128 stands for zero in the data rows.
Here are some rows, each followed by its group. Groups can overlap.
[148 125  75 138 172 115 122 122 130 158 202  61 136  35  66  72  98 136
 100  84 166 107 138 100 122 131  90 156 150  98 159 113 145 148 132 100
 175 101 128  77 184 144 147 184 114  86  89 153] 0
[ 80  87 113 134 127 130  97 129   2 116 138 108  92 129  97 110 107 141
  98 125 136 149 157  99 135 115 172 144 134 122 151 129 111 138 102  99
 140 154 105 130 129  97 106 146 163 120 141 155] 1
[139  83  92 112 195 147  98 126  78 159 145  78  89  52  81 123  89 117
 114  72 162  82 131 108 139 132  93 155 157 128 133 164 136 137 117  90
 143 111 123  98 189 106 189 145 163 102  81 135] 0
[139  96 135 129 122 126  97 135  82 137 127 127 111 130 133 105 110  88
 109 124 128 110 128 130 136 105 115 104 137 119 114 134 113 144 130 141
  94 146  94 115 136 138  93 146 124 102 145 142] 2
[ 94 125 154 135 149 155 129 115 125 123 133 147 141 173 138 134 147 121
 120 119 110 116 162 129 138 133 143 138 136 137 139 147 118 111 109 115
  95 134 136 122 126 143 122 149 162 139 143 173] 3
[140 125 136 121 113 109 144 130  89 131 105 119 138 117 120 114 140 145
 156 170 118 122 114 147  92 145 140 136 126 113 117 101 135 150 141 170
 151 136 144 112 117 138 138 106 119 134 100 121] 4
[135 140 146 132 128 111 132  87 138 150 110 130 144 138 142 123 112 164
 135 127 110 163 105 107 104 131 139 125 139 146 114 103 126 135 149 128
 143 105 112 107 118 122 158 121 131 160 128 135] 5
[149 124 142  71 123 118 130 137 106 151 119 134 138 181 153 149 126 120
 101 163 122 113 133 133 183 134 122  86 109 157 114 123 123 132 116 167
 114 156 154 117 117 144  85 106 114 117 104 165] 5
[143 108  99 137 166 127 132 137 149 153 139  63  99  73  53 123  71 113
 139  82 153 108 138 106 128 118 107 154 163 133 145 132 114 112 127 109
 145 100 129  98 164 108 169 132 139 119  93 165] 0
[133 139 147 123 135 102 134 114 121 127 109 118 101 160 144 125 140 121
 160 175 142 110  99 139 151 117 147  94  85 156 125 123 118 114 126 138
 125 160 127 131 113 145  89 159 132 120 137 142] 5
[137  92 134 115  94 119  99 137 101 140 135 102 101 143 163 147 133 126
 141 142 146 131 128 129 155 135 128 104  82 102 129 122 145 105 136 153
 112 170 154 124 117  97 104  89 111 129 123 139] 2
[174 166 129 109 120 134 133 139 163 116 136 143 137 110 122 110 155 130
 150 118 133 114 126 131  99 125 120 120 126 149 126 123 120 148 157  89
 133  97 113 157 133 110 158 136 111 148 164 117] 6
[117 106 115 139 113 141 104 155  95 126 132 122 101 128 164 130 121 110
 125  81 152 124 148 121 150 130 132 121 128 127 130 148 146 120 131 150
  97 128 124 123 133  96 112 138  93 139 138 133] 2
[141 140 129 121 132  90 142 133 131 118 120 125 155 119  95 149 111 136
 133 134 103 149 125 108 136 148 115 116 142 124 146 111 115 137 149 134
 141 146 142 126 113 154 122 129 139 121 117 114] 5
[126 126 139 149 125  66 157 143 153 103 101 127 167 130 118 121 113 137
 153 135 107 117  78 120 110 136 116 135 136 128 100  93 140 134 157 132
 155 146 111 118 116 155 135 120 145 129 118 120] 5
[128 159 132 160 144 178 128 138 142 105 134 167 127 132 151 132 140 112
 156 105 147 113 151 131 104  94 137 128 106 123 109 174 145  94 129 111
  80  83 122 140 121 127 135 142 119 136 146  90] 6
[135 135 129 117  88 127 121 150 144 112 157 164 123 126 140 137 184 151
 164 152 140 136 107 156 106 119 142 159 103 100 136 138 161 135 121 176
 122 149 173 147 122 124 135 108  91 132 112 118] 6
[158 131 134 108 124 121 137 115 120 167 125 132 148 108 116 126 141 139
 169 115 103 156 109 104 103 119 111 125 146 109 120  99 122 124 115 128
 143 131 143 101 109 131 143  91  98 148 108 107] 5
[103 178 140 131  80  88 140 171 118  42 134 164  88 140 173 115 186 131
 172 141 143 146 118 193 119 106 170 164  76  58 125 144 173 130 116 112
 131 126 158 165 136  96 121  76  78 141 156 107] 6
[162 136 147 114 105 122 130 117 117 192 119 131 142 143 140 122  97 137
 136 146 115 153 110 117 116 145 116  98 146 103 129 114 116 127 114 152
 147 130 140 126  84 155 127 112 104 143 114  63] 5
[145 109 110 131 121 135 139 121 141 130 134 113 181 122 125 150  95 132
 123 115 104 142 112  92  99 142 124 116 156 139 132  95 135 155 138 120
 137 161 122 139 127 142 131 206 132 119 155  93] 5
[102 140 125 104 148 142 137 129 133 109 147 151 146 143  97 136 139 119
 114 130  81 114 155 129 149 148 121 110 157 111 109 138  91 124 101  84
 120  98  87 108 130 138 156 186 148 149 135 143] 3
[147 134 170 115 108 147 145 108 144 119 108 143 135 149 120 142 123 124
 146 151 126 124  98 128 112 119 118 121 126 123  98 105 126 136 127 149
 131 147 117 113 119 143 142 106  95 139 120 143] 5
[112 108  86 128 168 141  83 102 129 126  28  89 109  96  93 141 128 149
 145 115 162 115 151 177 132 107 119 147 150 126 170 140 152 136  95 112
 134 113 126 115 162  98 171 119 115 104 121 138] 6
[174 160 143 123 128 109 147  88 148 135 105 114 162 132 132 150 119 151
 154 107 100 149  83 141  93 124 131 138 138 122 123 116 117 140 150 147
 145 130 119 113  64 144 146 124 112 135 105 117] 5
[180 120 136 106  97 127 133 132 132 144 131 120 138 129 119 145 127 136
 150 148 129 139 127 128 104 136 108 129 140 100 131 131 144 123 112 146
 122 125 134  87 108 145 146 108 125 136 119  88] 4
[122 123 121 156 108 135  97 129  74 134 138 123  94 138 140 121 117 125
 110  98 133 108 128 125 155 119 108 120 137 121 128 163 118 124 121 123
 101 139  99 118 136 118  84 142 104 118 145 146] 2
[140 109 132 146 168  98 156 134 120 125 121 121 135 125 122  98  99 122
 141 106 142 112 122 121 133 133 102 127 152 139 129  86 105 158 139 150
 178 128 116  91 117 147 133 140 132 111 102 140] 5
[ 84 181 129 132  97  95 147 152 146 110 129 160  95 127 141 128 201 138
 181 134 158 116 134 186 121 100 135 137  67 101 108 153 176 126 107 150
 116 134 167 159 142 106 114 104  90 135 159 108] 6
[124  92 128 139 107 136 114 123 103 127 150  98 125 100  90 100  90 136
  87  97 136 152 139  81 140 152 122 117 148 169 165 109 113 153 136 125
 143 146 137 183 133  89 120 155 129 115 142 130] 1
[115  91 122  97 125  92  93  59 104 171  58  86 117 147 103  89 114 108
 126 146 113 168 114 118 171  71 161 181 116 150 177 184  95 121 105 120
  97 138 128 146 129  96 123 140 149  92 160 135] 1
[111 152 152 161 101 127 119 110 157 112 144 135  97 113 125 118 150 139
 141 106 134 133 171 120 109  96 138 112 126 121 112 126 152 126 114 112
 148 105 153 164 142  93 108 130 105 116 162 141] 6
[135 147 155 102 133 105 129 122 110 133 128 127 136 147 144 125 130 133
 125 134 117 165 108 107  98 137 122 116 128 111 125 108 133 106 117 148
 127 131 127 124 128 131 134 106 106 143 151 110] 5
[158 137 140 137 125 123 147 135 140 135 114 121 110 124 126 140 127 145
 158 161 139 152 116 162 122 127 112 115 102 127 101 116 117 151 105 165
 111 153 139 109 110 130 138 100 103 132 152 150] 5
[132 113 113 143 132 130 137 141 130 119 134  25 154 110 107 144 108 109
 120  92 130 139 106 109 116 135  92 124 147 119 155  99 112 144 159 128
 154 141 134 106 125 137 147 146 149 127 105 117] 5
[108 101 127  97 111 131 102  92 103 141  98 107 119 167 123 124 126 137
 115 120 143 176 144 108 143  99 151 159 132 129 179 169 110 167 119 129
 117 140 125 161 134  78 113 122 129 109 148 139] 1
[131 119 131 130 123 105 145 139  63 106 166 144 126 157 124 163 115  80
  89 163 127  94 131 144 188 113  99  90 119 173 119 130 132 125 113 130
 117 152 130 112 137 160  81 129 156 113 108 150] 5
[134 113  80 124 188 101 118 134 148 176 153  71 108  52  71 131  74 145
 115  94 166  77 153 109 144 126 110 155 152  87 115 173 134 130 126  96
 168 105  93  89 185 100 176 127 106  82  86 148] 0
[104 163 127 151 109 145 129 139 132  95 132 154 124 131  98 108 158  89
 140 106 154 142 155 143 114 120 144 137 115 116 138 142 144 131 137  86
 137  85 123 159 145 123 126 122 101 158 149 127] 6
[ 84 126 114 162 101 141 104 144 121  79 154 153 120 121 134 106 139 106
 112 105 132 136 158 145  94 125 110 106 119 140 139 114 154 124 101 125
 104 130 135 148 138 107 102 108 126 145 165 138] 6
[126 147  80 108 150 121  88 140 120 137 149  94 129 102  93 143 120 159
 145 101 163 142 164  88 110 135 109 152 166 121 169 160 147 102 113 119
 138 111 220 152 161 111 178 111 117 127 126 127] 6
[138 127 161 121 131 133 147 145 158 145  86 133 157 146 124 136 112 112
 154 142  99 129  75 127 129 126 139 149 130 136 116 104  98 116 153 129
 137 115 110 127 117 169 130 131 148 103 135 113] 5
[113 131 120 181 136 148 131 155 141 123 142 140 126 137 182 123 160  92
 140 107 150 136 160 138 130 111 158 147 117 148 123 162 124 122 102 116
 122  95 109 136 144 116 131 143 124 123 158 122] 6
[ 60 141  32 154 171 145 118 152 137  96 178 128  76 107 112 110 170 121
 167  93 176  93 182 167 121 129 140 152 109 109 141 167 177 113 105 140
 136 115 171 158 166  73 165 128 101 132 122 138] 6
[128 153 165 120 115 103 123  93 132 128 117 125 138 127 166 128 160 154
 152 141 136 150 107 125 127 101 138 144 137 124 138 104 141 107 144 143
 137 131 146 152 139 124 110 102  68 108 166 117] 6
[149  92 128  83 114  92  99 139 104 155  91 109 143 128 109 129 113 136
 144 169 133 142 106 107 191 139 120 165 125 120 181 126 124 114 115 173
 138 167 118 153 106 136 129 112 154 121 133  95] 1
[169 110 158 136 129 115 141 109 163 160  76 145 163 135 131 155 104 126
 137 155  99 143  85 123 135 148 152 160 125 117 115 112 108 146 150 127
 128 111 115 110 119 153 132 129 121 149 121 118] 5
[179 116 144 106 121 132  99  91 146 148 134 132 142  93 119 136 115 185
 133 132 111 160 107  92 135 131  93 139 165 137 116 111 141 139 148 135
 160  97 131 137 103 120 131 122 115 134 101 107] 5
[135 153 164 126 121 126 140 120 181 110 114 156 151 160 120 126 143 129
  90 136 109 154 125 107 103 144 140 123 134 139 134  93 109 128 154  92
 128 125 138 160 125 123 110 134 131 138 144  92] 3
[121 126 103 117 140 147 108 121 118 112 159 159 135 152 141 154 139 103
 117 134 108 102 145 145 138 144 121 119 150 146 130 154  93  93 126  93
  38 111  99  99 115 159 129 161 145 156 132 127] 3
[128 117 146  96 108  93 105 132  85 102 156 135 116 149 133 127  99 110
  62 172 139  92 123 129 177 147 109  82 102 139 140 110 121 140  91 168
 103 188 135 138 109 139  73  94 161 127 106 160] 2
[123 109 137 131 136 136 115 114  92 133 120 144 115 153 140 126 135 116
 115 142 102 124 147 144 149 126 140 129 118 157 159 140 104 115 115 122
 101 121 120 128 130 114 124 160 168  73 128 169] 3
[ 64 120 122  86 200 118 144 133 134 175 154 117 102  81  89 164 128 137
  78  70 165  91 134  63 152 154 111 115 180 102 164 160 130 144 166  65
 116  85 133  60 198 130 142 173 140 129  99 144] 0
[130 110 135 115 139 127 110 133 120 116 162 129 129 151 128 125 107 115
 121 138 122 105 110 111 153 129 111 117 102 139 130 107 110 128 116 118
 139 162 123 134 122 139 100 128 158 121 117 209] 5
[117 104 155 133 124  88 112 139  79 121 140  85  89 157 139 139 129 118
  48 177 147 101 129 123 175 132 101  80 106  72 145 116 136 125 126 159
  84 187 146 135 107 138  90  91 124 128 128 170] 2
[143 113 146 148 139 120 144 150 144 141  82 129 164 133 120 134 110 140
 146 133 128 118 101 132 133 100 149 113 133 138 100 105  95 135 162 133
 156 122 101 101 130 151 128 119 138 100 124 109] 5
[ 93 170 130 177  92 112 128 183 111  84 130 164 106 149 164 104 171 139
 104 141 164 103 131 183 119 101 156 107  73 123 130 160 184 130  98 118
 126 121 145 160 162  94  97  79  96 132 160 125] 6
[129 197 128 113 107 146 115 141 133 127 131 153 164 122 117 147 135 131
 115 122 118 130 125 118 134 158 121 137 136 117 127 108 150 131 143 121
 171 141 134 133  87 133 142 137 143 139 112 120] 4
[103 149 126 155 116 131 120 139 146 107 140 155 122 141 127  97 148 142
 123 106 142 141 160 117 112 132 154 131 120  93 114 129 148 128 151  86
 141 125 141 166 124  98 123 126  92 140 154  97] 6
[102 143 137 123 134 136 155 135 170 137 101 139 146 108 118 126 147 138
 168 116 111 125 108 135  89 133 143 121 130  89 156 116 123 135 157 113
 146 112 129 112 138 127 127 149 107 139 123  94] 6
[127 145 154 137 131 131 147 129 147 116 111 143 104 151 131 110 130 122
 154 154 127 117 131 111 103 110 128  71  93 143 115 130 141 120 107 151
 144 147 126 165 136 131 114  99 117 135 136 155] 5
[139  96 148 108 136 219 140 107 136 139 120 147 145 130 128 141 100 137
 116 123  98 181  98 122  98 122 123 126 183 129 120 117 127 125 155 138
 138 120 133 116  96 136 149 136 120 136 112  88] 5
[144 148 148  91 108 103 128 112 127 123 123 142 129 146 148 124 118 132
 133 160 130 142 117 117 115 132 125 123 136 103 124 124 132 104 137 153
 123 141 110 124 126 146 127 112 133 143 107  84] 5
[137 123 110 109 104 123 127 161 134 136 121 128 127 118 167 138 142 117
 139 173 156 127 112 140 142 124 113 120 120 133 129 123 130 139 116 175
 118 168 158 127  98 118 135  78 136 130 111 118] 4
[116 158 144 110 121 115 154 151 141 155 133 129 109 103 158 132 177 148
 151 158 132 163 108 139  87 144 157 169 111 109 110 121 157 124 120 146
  99 154 141 106 111 122 130  96  86 136 143 111] 6
[127 146 129 107 156 136 133  90 132 132 122 155 131 130 153 142 137 121
 130 107  99 126 145 121 121 135 131 106 153 136 101 110 102 106 136  92
  98  77  73 114 134 130 143 166 134 156 148 136] 3
[113  98 129 121 114 125  81  75  94 150  68 110 122 158 132  92 136 110
 111 151 109 179 157  93 139  87 193 162 109 152 187 153 101 116 115 140
  73 137 138 173 130  57 112 135 150 101 179 158] 1
[159 104 151 122 124 119 134 117 181 164  89 137 167 118 144 123 141 144
 145 128  94 141  96 139 114 165 132 129 144 104 103 160 125 133 160 157
 132 125 114 108 106 151 138 118  97 169 109 112] 5
[117 124 102 155 117 152 123 114 105 127 138 139 118 161 156 157 130 123
 129  95 118 105 150 130 130 113 121 114 154 146  95 165 109 122 167 114
  84  91  90 106 113 153 105 171 136 170 124 136] 3
[ 98  90 135 139 101 121  96 134 121 144 147 113 150 126 113 115 118 136
 132 136 139 114 139  64 124 116 138 145 146 120 158 129 128 138 125 125
 124 152 143 141 129 108 112 124 118 123 136 119] 1
[141 105 153 204 122 157 156 146 150 135  96 117 146 128 137 128 124 117
 116 140 108 110  85 128 140 173 135 154 112 123 100 103 119 131 149 129
 134 114 149 124 109 138 135 145 130 122 113 124] 5
[138 117 153 119 113 129 135  50 146 129 109 142 165 123 130 125 113 129
 162 109 124 147  98 140 121 142 109 130 130 131 100  89 106 132 152 138
 125 126  91 140 122 167 156 154 125 128 120 114] 5
[144 132 138 139 172 155 112  87 141 116 117 121 155 107 130 118 109 116
 127 132  94 152 158 133 122 128 149 131 170 157 107 134 114 132 146 105
 140  95 109 116 106 132 138 156 120 148 128 117] 3
[133 158 123 134 135 120 169 158 129 111 121 133  78 119 165 129 144 126
 158 151 158  96 107 171 121  85 107 108  97 143 124 109 126 145  98 176
 138 166 128 128 122 141 104  70 107 112 116 154] 5
[153 139 147 136 125 105 137 110 147 123 117 143 134 117 128 131 140 167
 143 141 131 125 108 134 102 133 154 123 125 131  95 110 148 145 135 150
 148 123 100 127 131 142 128  79 128 125 135 110] 5
[129 161 145 126 135 124 132 125 129 138 120 146 111 118 155 139  95 129
 148 142 130 105 112 136  98  88 101 123 102 135 110 138 126 146 112 109
 122 141 130 135 130 128 107 114  93 119 133 137] 5
[121 111 138 106 126 129 113  84  88 146  82 112 122 160 125 102 122 116
 114 140 111 180 160 101 153 122 182 172 115 149 181 141 103 136  97 138
 106 144 134 166 137  66  98 137 147 117 180 139] 1
[135 131 128 113 123 134 130 111 132 113 136 141 142 152 158 147 135 122
 115 136  90 134 154 130 124 168 128 122 141 137 114 142 106 118 101 102
  93 124 107  96 125 147 132 153 145 155  86 145] 3
[123  89 113 111 159  97  78  87  79 162 101  76 113 129 101  99 106  83
 106 120 125 177 140  85 168  92 159 184 137 113 177 187 111 117 128 132
 114 135 117 139 152  85 147 155 136 104 154 156] 1
[152 101 130 120 133 121 129 133 125 128 101 113 132 147 154 128 126 146
 135 158 162 110  93 153 124 137 115 111 124 130 140  99 128 143 111 153
 144 161 127 121 117 193 114 106 137 105 123 135] 5
[111 117 116 145 133 158 120 124 125 124 139 144 109 135 152 139 125 101
 100 100 123 107 127 122 134 157 126 109 150 152 117 151 128 115 132 102
 113 102  95 104 116 143 117 169 148 136 131 131] 3
[158 111 158 109 129 147 135  99 136 127 103 126 157 136 111 139 126 158
 144 127 124 150  97 121  94 133 120 140 136 111 116 125 143 125 144 142
 126 129 138 104 114 118 123 141 105 130 108 125] 5
[114 109 133 130 138 141 134 159 110 131 140 117 161 106 116 148  95 111
 109 129 143 126 122 119 142 130 110 132 137 136 149 129 124 147 179 133
 153 159 126 130 135 146 112 140 140 123 119 145] 5
[ 94 103 124 122 136 120  80 116 113 141  95 113 116 143 114 121 121 118
 124 146 128 154 167  98 145 112 161 161 122 151 177 139  80 119 131 132
 106 146 118 159 151  92  81 135 153 121 138 140] 1
[160 157 138 157 148 127 151 117 140 121  99 149 145 127 155 126 125 117
 129 116 113 113 144 134 127 109 119 125 123 170  81 149 111  71 152 110
  86  75  68 101 134 148 129 177 127 156 122 110] 3
Which 4 groups are nearest to each row below, nearest first, going by the average distance to the group's rows?
[146 128 131 129 115 135 137 114 141 134 121 136 146 170 127 157 114 142
 149 114 108 141 116 128 119 164 134 128 138 103 114 103 120 117 145 134
 145 120 141 130 108 140 148 139 119 123 108 102]: 4 5 3 6
[126 138 127 119 109 147 106 127 161 133 116 124 114 135 136 147 144 106
 152 154 120 140 114 167 118 159 143 163 108 108 103 117 133 132 109 148
 119 140 162 140 111 129 133 110 134 142 127 121]: 4 5 6 3
Which 4 groups are nearest to each row below, nearest first, going by the distance to the centre of the group?
[133 154 149 161 153 122 140 126 164 127 124 138 149 121 128 144 122 142
 151 113 139 146 113 138 114 128 169 137 112 100 109 128 130 132 170 117
 166  87 139 138 133 125 139 145  91 193 130 109]: 6 5 4 3
[151 126 134 130 138 103 131 137 135 152 130 120  94 124 157 165 130 116
 130 140 167 114 110 143 125 107 120 114 114 133 102 128 150 166 104 154
 127 148 136 113 113 126 126 100 112 120 122 130]: 5 4 2 6
[122 115 147 120 155 124  92  95 138 128  77 128 118 181 111 164 123  85
 120 176  99 160 156 134 160 113 147 148 127 162 137 150  57  99 116 117
  98 127 131 135 133  98 116 160 175  86 153 174]: 1 3 5 2
[ 91 158 117 158  89 133 127 173 116  77 137 170  74 148 147  70 186 103
 134 143 142 115 145 182 127 124 150 120  48 132 126 158 170 124  68 149
 129 132 150 167 158 120  75  92 115 123 170 130]: 6 2 4 5
[154 107 141 130 124 106 121  88 144 151 138 121 159 127 125 122 102 158
 151 124 109 169 113  90  98 162 117 147 157 134 124  97 119 139 159 112
 160 124 120 124 109 100 149 109 107 142 112 115]: 5 4 3 6
[107 118 116 140 131 145 122 111 113 124 145 131 126 132 138 144 159 125
 105 127  99 128 133 128 131 103 138 118 151 132 159 127 110 143 125 110
 134 107 118 120 122 157 123 156 162 139 203 135]: 3 5 6 1
[142 130 141 109  55 117 152 115 132 135 120 135 140 111 137 155 151 162
 151 128 107 136  94 121  81 109 123 146 150 123 139  91 147 155 144 108
 161 158 130 143 100 128 154 102  88 136 101 101]: 4 5 6 3
[118 131  69 161 141 142 111 148 136  83 166 115  92  81 127 121 157 150
 166  91 174 114 200 146 120 167 154 162 110 131 147 174 179 109 102 107
 120 107 150 161 168  92 159 124 104 120 124 227]: 6 0 3 2
Which 4 groups are nearest to each row below, nearest first, going by the distance to the group's nearest row?
[ 95 119 107 149  91 165 132 168 118  77 153 154  97 128 115 106 148 105
 101 119 137 115 165 137 129 110 132 105 102 152 117 144 142 131 111  95
 125 130 137 154 134  86  95 140 119 146 160 143]: 6 2 3 5
[131 128 108 164  80 152 118 116 119 120 141 121 110 145 169 141 139 116
  98 114 116 114 149 146 150 123 138 128 151 132  86 155 120 107 117 104
  82 119 114 186 123 133 114 168 146 138 146 140]: 3 2 6 5
[123 118 142 113  99 140 116 145 116 129 152 147 133 120 121 139 105 119
 105 128 137 119 115 117 148 133 118 107 136 145 121  92 115 143 123 116
 133 155 105 121 116 147 108 128 133 127 108  99]: 5 2 4 3
[103 190 126 172 109 145 121 162 134  79 143 143 109 147 168 117 178 133
 143 133 151 101 120 184 119 106 159 123  88 110 128 171 178 128 105 137
 125 120 156 183 150 111  66 102  90 121 188  99]: 6 5 2 4
Which 3 groups are nearest to each row below, nearest first, going by the distance to the centre of the group?
[115 184 146 121 116 140 129 157 137  94 161 163  99 156 165 132 187 145
 136 135 158 124 122 208 128  92 152 126  99 120 130 164 175  93 111 151
 102 129 173 180 141 101 103  89 105 152 168 101]: 6 4 2
[116 112 103 110 176 120 128 138 162 160 142  77 146  79  81 125 117 120
 152 110 172 141 131 112 111 125 126 154 146 113 143 133  99 120 126 109
 171 102 125 118 173 119 177 153 124 100 109 139]: 0 5 6
[155 139 116 116 123 132 142 142  99  84  90 123  98 144 135 124 107 106
 106 124 114 108 125 123 162 148 104  73  98 128 132 115 111 152 174 117
 117 163 133  99 130 161  98 118 155 153  92 122]: 2 5 4
[136 133 131 139 101 123 121 136 136 109 144 134 110 114 131 134 147 142
 147 141 154 134 122 135 119 114 129 129  94 115 140  98 162 131 138 167
 135 148 122 132 125 154 128  92 102 110 143 135]: 4 6 5
Which 3 groups are nearest to each row below, nearest first, going by the average distance to the group's rows?
[103  83 122 122 124 165 109 116 128 131 131 126 137 137 129 148 115 127
 105 123 102 209 155 102 128 145 124 118 160 142 126  96  87 150 135  95
 115 132 124 157 112 115 127 147 140 143 131 132]: 3 1 5
[139 146 154 136 135 132 135 105 130 120 128 148 137 155 145 161 139 124
 109 126  85 120 143 107 118 134 120 104 184  98 100 112  88 111 135 129
 125 100 100 119 114 169 155 167 138 172 124 142]: 3 5 4
[131 156 140 119  81 122 125 136 134 132 130 139  90 105 158 141 178 144
 169 120 137 125 105 122 100  85 140 182 126  59 138 138 155 149 140 166
 129 135 158 142 130 116 146 107  65 131 135  87]: 4 6 5
